One turn sends every row of this set to another row. A few are shown first. Where does it send the rows asked after them?
q240: |  182 |  127 | -296 | -140 |  304 | -160 |  117 |  127 |  -68 | -122 |  111 |   75 |  -87 |
q552: |    2 | -295 | -130 |  211 |  223 |  140 |  235 | -271 | -152 | -149 | -182 |  -83 |  -65 |
q589: |  191 | -246 |  169 |   56 | -507 |  -49 | -266 | -166 |   68 |   74 | -181 |   65 | -126 |
q825: | -142 |   98 | -188 | -231 | -206 |  -64 | -460 |   69 | -131 |  218 | -183 | -105 |  -79 |
q797: |  132 | -418 |   99 |  166 | -441 | -179 | -132 | -153 |   99 |   75 |  -25 |  148 |  -85 |
q125: | -367 |  285 |   76 |  241 |   24 |  239 | -212 | -159 |  112 |  132 | -177 | -252 | -197 |
q681: |  264 | -175 |   90 |  134 | -440 |  -97 | -211 |  -98 |   72 |   22 |  103 |  268 | -308 |
q600: |  304 |  109 |  270 |  248 | -130 |   22 |  -22 | -102 |  371 |   32 |   75 |  267 | -161 |
q70: | -501 |   95 |  -67 |  167 |  -20 |   10 | -361 | -209 |   53 |   -8 | -180 | -254 | -185 |
q36: |  155 |   42 | -218 | -104 |  152 | -182 |  238 |  164 |   49 |  -37 |  293 |   55 |   34 |
q870: |   -6 | -245 | -171 |   26 |  176 |   78 |  322 | -157 | -160 |  -19 | -102 | -226 |   92 |
q178: |   62 |   98 | -153 |  -15 |  231 | -124 |  415 |  153 |  -67 |  -89 |   24 |  -66 | -127 |
q250: |  131 |  177 |  205 |  283 |  -88 | -130 |  -29 |   -3 |  449 |   69 |  256 |  170 | -125 |
q791: | -374 |  189 |  -70 |  312 |  267 |  157 | -217 | -194 |   45 |   84 | -223 | -150 | -200 |
q707: | -251 |  104 | -208 |  -21 |  -45 |  -94 | -601 |   41 |    0 |  218 | -108 |  -41 |  -47 |

q552 -> q825
q70 -> q681
q36 -> q791
And these:
q600 -> q870
q240 -> q125

One turn sends every row of this set to another row. A few are shown first. Where does it send the rows asked after them?
q38: |  149 |  -47 |   40 | -398 | -187 | -382 |  -81 | -106 |  -22 |  187 |  141 |  -35 |
q190: |  179 |   47 |  -29 |  159 | -202 |   99 | -509 |   60 | -311 |   82 |  198 |   62 |
q890: |  -41 |  197 |   63 |  -72 | -213 |  497 | -111 |  -88 | -235 |  106 |  134 | -451 |
q587: | -119 |  149 |   70 |  -50 | -254 |  486 | -127 |  -92 | -306 |   91 |  100 | -409 |
q281: | -129 |  262 |  185 |  -60 |   -5 |  353 |   14 |  213 | -192 |   89 | -110 |  123 |
q901: | -435 |  455 |   42 | -215 |   16 |  -55 | -136 |    1 |  183 |  137 |  410 | -349 |
q755: |  -83 |  438 |   51 | -170 |  168 | -443 | -106 | -165 | -212 |  164 |  241 | -393 |
q94: |  427 |  197 |  -39 |   86 | -106 |  102 | -426 |  109 | -124 |   53 |  297 | -160 |
q221: |  -47 |  348 |  180 |   -5 |   -1 |  301 |  161 |  262 | -185 | -143 |  -50 |  -53 |
q228: | -476 |  442 |   45 | -167 |   -7 |  -75 |  -84 |  -11 |  134 |   -8 |  407 | -382 |
q284: |  -57 |  182 |   86 |  -84 | -231 |  500 | -132 |  -82 | -254 |  148 |  115 | -427 |
q658: | -641 |  343 |   55 | -134 |  -58 |  -80 | -158 |  -43 |   18 |   48 |  344 | -220 |
q722: |  -88 |  421 |   57 | -220 |  179 | -404 | -179 | -184 | -208 |  305 |  226 | -325 |
q2: | -105 |  392 |   22 |  -41 | -343 |  -96 |  -94 | -133 | -159 |  111 |  302 |  418 |
q578: |   69 |  390 |  173 | -124 |   83 |  376 |   63 |  251 |  -37 |  143 |  -37 |  -45 |
q798: |   64 |  524 |   14 |   12 | -325 | -142 |  111 |  -74 | -117 | -218 |  406 |  139 |
q680: |  -97 |  428 |   33 |   29 | -379 | -136 |   14 | -116 | -207 | -128 |  339 |  316 |
q936: |  224 |  577 |   11 | -137 | -256 |  -51 |  -48 |  -86 |   83 |  168 |  424 |  197 |
q139: | -102 |  171 |   65 |  -41 | -246 |  476 |  -92 |  -96 | -306 |   47 |  118 | -433 |
q24: |  -56 |  179 |   72 |  -59 | -238 |  479 |  -78 |  -91 | -263 |   55 |  122 | -468 |
q56: |   67 |  401 |  171 |  -62 |   63 |  334 |  139 |  271 |  -84 |  -57 |  -10 | -102 |
q806: |  383 |  192 |  -37 |  149 | -143 |   52 | -321 |  114 | -209 | -152 |  317 | -224 |
q9: | -599 |  347 |   56 | -180 |  -22 |  -45 | -202 |  -39 |   85 |  180 |  336 | -181 |
q769: |  199 |    7 |   45 | -351 | -215 | -443 |   24 |  -66 |  -25 |  -12 |  179 | -160 |
q860: | -107 |  154 |   71 |  -72 | -242 |  494 | -134 | -101 | -276 |  155 |  101 | -398 |
q366: | -507 |  390 |   47 | -215 |   10 |  -23 | -204 |  -38 |  151 |  223 |  372 | -248 |
q852: |   95 |  -42 |   47 | -318 | -239 | -454 |   13 |  -78 | -101 |  -69 |  160 |  -91 |
q260: |  205 |    7 |   37 | -391 | -180 | -404 |  -17 |  -68 |    7 |  113 |  170 | -123 |
q886: |  218 |  116 |  -32 |  224 | -213 |   22 | -320 |  105 | -314 | -233 |  261 | -136 |
q467: |  127 |   41 |  -34 |  216 | -227 |   50 | -415 |   68 | -380 | -109 |  217 |   12 |
q913: | -180 |  385 |   55 | -116 |  129 | -462 |  -74 | -174 | -313 |   56 |  231 | -365 |
q879: | -138 |  269 |  180 |   -4 |  -23 |  318 |  109 |  233 | -230 |  -75 | -111 |   56 |
q817: | -275 |  335 |   57 | -105 |  123 | -463 | -126 | -201 | -373 |  116 |  189 | -267 |
q953: | -198 |  347 |   62 | -191 |  173 | -398 | -230 | -214 | -248 |  357 |  188 | -232 |
q582: |  311 |  129 |  -46 |  103 | -149 |  125 | -502 |   78 | -177 |  183 |  236 |  -24 |
q844: |   56 |  470 |   17 | -123 | -288 |  -33 | -138 | -108 |  -29 |  266 |  357 |  356 |
q191: | -574 |  379 |   51 | -124 |  -34 |  -86 |  -74 |   -8 |   37 |  -33 |  361 | -314 |
q466: |  -13 |  318 |  180 | -119 |   38 |  387 |  -11 |  222 | -105 |  204 |  -78 |   75 |
q746: |   39 |  -84 |   37 | -328 | -259 | -435 |  -37 | -110 | -148 |   23 |  113 |   -6 |
q598: |  222 |  603 |   -8 |  -71 | -247 |  -99 |   66 |  -49 |   38 |  -58 |  456 |   82 |
q824: |   65 |  -98 |   47 | -375 | -226 | -392 |  -95 | -116 | -102 |  131 |  108 |   22 |
q547: | -290 |  322 |   78 | -151 |  125 | -430 | -205 | -212 | -348 |  261 |  174 | -191 |

q190 -> q582
q56 -> q221
q284 -> q890
And these:
q844 -> q936
q547 -> q953
q366 -> q901
q852 -> q746

